128 stands for zero in the data rows.
Some points, one per row:
[162 156 141 132 189  75 103 158  89  93 148  92]
[156 134 106 135 126 186 119  91 132 129  35 134]
[101  28 101 122  88 172 155  79 148 177 160 148]
[170 144 128 139 156  72 119 169  90 131 181 124]
[136 100 121 145 155  79 122 152 107 105 148 125]
[150 149 175 149 192  82 159 215  88 122 122 128]
[ 78  36 131 146  70  54 160 111 116 154 227 181]
[ 75 102 127 111  57 183 155  52 180 163 102 186]
[126 124 133 103  86 169 156  62  95 159 130 136]
[130  99 125 158 142 180 141 135 149 133  58 139]
[163 168 120 145 173  98 100 207 125  88 106  84]
[117  44  94 126 108 167 147  97 147 164 145 135]
[103 110 180 125 116  67 161 140  94 138 172 155]
[109 100  90 144 126  31 157 124  87 124 177 148]
[173 215 115 132 160 144 101 185 151 111  54  78]
10 more points follow, each with its number after it:
[ 73  96 157 137  98  43 156 171 113 121 195 140] 0
[144 191 112 100 108 206  96  91 146 118  51 139] 1
[148 107 154 135 105 145 147 161 114 163 117 126] 2
[146 126 135 140 133  61 130 155  90 143 201 137] 3
[123  94 155 142 207  56 124 215 105  67 152 109] 4
[147 147 157 130 151 103 130 151 103 124 121 132] 5
[ 79  77 148 147  89  72 141 127 159 149 184 143] 6
[148 175 102 114 139 187  98  79 141 112  82 102] 7
[ 87 140 128 120  97 148 136  66 158 132 121 162] 8
[111 126 128 127 148 124 136 121 110 113 121 111] 9
Which two of these numbered points are nearest to each point below, ignoring the 2 directions in which the first points spread most? Their numbers follow each, nearest first.
[179 204 101 107 147 184  91  97 128 125 101  79] > 7 3
[107 108 146 140 116 134 156 122 123 152 123 161] > 5 3
[157 195 132 134 191 116 108 160 134  90  91 112] > 8 9
[135  96 145 129  79 171 147 123 131 175 109 134] > 2 5
[ 99 137 151 117 128  95 141 117 108 117 169 129] > 8 9
[164 126 140 142 235  79 102 226 106  54 117  89] > 4 9
[124  99 165 144 179 113 138 161 137  88 111 116] > 4 9
[ 72  84 177 124  68 100 155 147 120 144 155 172] > 0 5
[ 70  73 177 134  72 110 187 111 136 159 157 169] > 0 5
[112 103 128 133  88  84 141 105 106 163 210 159] > 3 5
[ 83  56 133 131 118 156 165  59 134 151 140 142] > 9 5
[ 84  65 150 137  81  97 166 139 129 153 193 129] > 0 6
[127 124 124 146 186  91 105 202 132  72 109  76] > 4 9
[ 90  55 166 158 130 107 178 163 124 135 127 162] > 4 0
[ 86  59 145 154 106 151 170 120 147 147 103 167] > 4 0
